[[109 124 145 130 140 115 109 139 138 129 131 117 122 141 120]
 [133 150 139 118 147 125 145 116 143 148 111 147 139 123 142]
 [127 110 150 127 110 144 120 111 121 111 125 110 110 133 116]
 [149 132 121 114 122 148 132 108 130 140 107 145 139 123 139]
 [136 147 115 109 141 117 122 112 143 141 108 147 136 109 131]
 [125 114 152 110 144 124 125 110 141 108 115 131 109 143 112]
 [130 134 138 112 136 134 109 115 134 140 107 127 149 110 119]
 [108 128 146 138 146 125 129 136 145 131 137 135 138 136 128]
 [125 141 118 145 113 141 147 144 106 139 144 110 137 138 141]
 [146 132 109 133 111 144 151 124 113 125 133 135 121 114 142]] ==> 109

[[131 129 122 137 127 136 141 123 112 146 124 134]
 [116 123 128 104 129 132 136 118 132 121 130 134]
 [129 123 129 133 125 130 134 124 112 121 125 119]
 [134 121 143 111 121 135 139 129 128 130 126 126]
 [130 112 130 117 115 143 133 130 133 120 118 141]
 [128 143 123 119 140 127 149 125 125 137 132 129]
 [117 111 136 137 129 115 134 125 131 142 123 141]
 [131 111 138 118 126 138 120 118 130 113 109 126]
 [116 126 144 114 126 122 130 134 113 123 138 124]] ==> 131

[[125 127 143 143 135 149 149 135 103 111 124]
 [121 129 137 119 133 109 141 149 128 108  99]
 [117 153 114 125 135  99 154 117 127 123 119]
 [118 114 136 141 129 140 112 151 152 127 113]
 [136 123 103 142 131 151 132 129 102 112 125]
 [101 152 105 129 129 132 114 118 132 145 111]
 [153 104 126 132 134 151 108 134 148 116 142]
 [129 123 101 145 138 148 113 127 110 110 115]
 [122 126 122 124 135 116 116 115 145 149 124]] ==> 125

[[135 138 139 134 136 136 135 139 130 123 132 116 139 139 128 115]
 [123 129 126 147 117 128 136 128 116 133 115 131 134 129 110 121]
 [131 138 141 146 140 133 148 145 136 116 125 113 143 143 124 112]
 [128 135 143 144 142 129 146 144 139 114 125 114 138 141 120 114]
 [147 150 145 133 142 147 136 146 128 122 141 106 151 149 137 105]
 [128 130 131 132 128 129 130 131 124 125 126 122 131 131 122 120]] ==> 135

[[128 125 124 123 127 128 127 126 131 128 124 130 124]
 [127 127 131 128 128 123 127 128 130 135 133 126 130]
 [123 121 129 120 129 126 129 126 131 135 124 117 128]
 [138 150 115 125 134 117 133 136 110 112 103 123 136]
 [122 129 120 123 124 119 115 129 136 128 118 135 132]
 [131 129 122 128 125 126 122 126 130 128 124 135 130]
 [123 119 133 123 128 129 131 129 129 132 128 124 131]] ==> 128

[[127  99 116 127 148 135 151]
 [132 107 134 120 153 145 156]
 [131 141 110 137 108 106  98]
 [130 140 126 143 135 108 106]
 [139 145 135 115 128 129 116]
 [123 108 133 130 151 147 154]] ==> 127
---
[[118 113 108 127]
 [152 112 112 134]] -> 118

[[114 138 104 128 117 136]
 [140 110 138 128 116 137]
 [121 144 128 123 105 124]] -> 140

[[129 133 141 119 151 128]
 [142 129 131 127 121 128]
 [113 127 111 126 140 124]] -> 142

[[105 138 145 138]
 [126 126 127 129]] -> 105

[[113 132 149 139 106]
 [122 137 137 121 119]
 [118 131 120 121 144]] -> 122

[[110 149  98 142 130]
 [126 120 134 115 139]] -> 110

[[125 146 115 136 141 132 111]
 [135 134 106 155 115 134 130]
 [140 148 111 127 112 116 144]] -> 135

[[106 119 143 143 134 128]
 [107 127 116 109 135 140]
 [123 112 123 136 118 103]] -> 107
---
[[133 111 118 134 112 144 129]
 [129 143 146 137 155 138 137]
 [148 130 125 134 143 141 124]] ans = 155

[[117 119 118 123]
 [108 128 101 130]] ans = 119

[[123 135 126 131 151]
 [129 104 139 118 100]
 [120 144 102 144 112]] ans = 139

[[158 116 105 125 152]
 [150 116 132 107 147]
 [106 139 129 122 108]] ans = 132

[[105 112 135 132 127]
 [116 133 150 134 120]
 [125 113 123 109 140]] ans = 150

[[123 121 127 123 153 132]
 [129 129 129 129 129 133]] ans = 123
---
[129, 105, 125, 143, 123, 138, 130]
143, 143

[154, 109, 130, 133, 125]
130, 154

[[105, 119, 109, 145, 139],
 [123, 128, 108, 140, 119],
 [144, 134, 140, 130, 108]]
108, 145

[139, 138, 106, 133, 122]
106, 139

[133, 117, 127, 141, 111, 138, 153]
141, 153

[119, 106, 105, 131, 100, 115, 115]
131, 131
---
[140, 105, 136, 134, 129]
140
[[116, 124, 123, 133], [116, 126, 123, 134], [104, 124, 117, 141]]
134
[99, 135, 150, 126, 125, 144]
135
[123, 124, 143, 128, 125, 101]
124
[[117, 114, 109, 110, 142, 146], [144, 104, 145, 111, 149, 150], [143, 107, 150, 110, 148, 148]]
107
[[128, 103, 152, 148, 140, 158], [148, 100, 101, 137, 142, 112]]
100
[98, 101, 116, 145, 106, 153, 124]
116
[116, 129, 148, 158, 122, 144, 129]
148
---
140,109,135,100
124,117,138,109
-> 138

135,115,153,129,110,144,115
107,127,107,116,118,112,134
133,125,118,132,147,132,120
-> 112

123,139,137,121,139,114
133,137,104,135,108,110
-> 108

143,130,125,133,106
121,131,134,125,134
-> 125

104,127,132,124
132,141,125,144
140,123,123,122
-> 125

109,120,105,117,113,115
138,126,125,126,122,138
-> 122
---
Q:
[[147 125 127 154]
 [137 127 117 130]]
A: 125

Q: [148 140 152 126 138 116]
A: 140

Q:
[[125 121 126 107 128 125 126]
 [129 127 105 130 129 115 128]]
A: 121

Q:
[[128 119 127 134 114 119 149]
 [110 156 138 135 137 128 109]]
A: 119

Q: [152 146 145 155]
A: 146

Q: [155 114 140 136]
A: 114

Q: [123 150 104 134 118]
A: 150

Q: [154 122 113 104]
A: 122
---
146  122  141  102  144  139  137 -> 146, 144

116  139  107  130
135  112  123  128
152  156  102  143
-> 156, 152

127  101  121  117  132  148  143 -> 148, 143

130  128  129  131  127
116  157  110  145  115
-> 157, 145

118  133  126  148  118
124  105  131  125  100
124  142  127  135  140
-> 148, 142

125  130  155  130  117  146 -> 155, 146

102  111  122  105  112 -> 122, 112
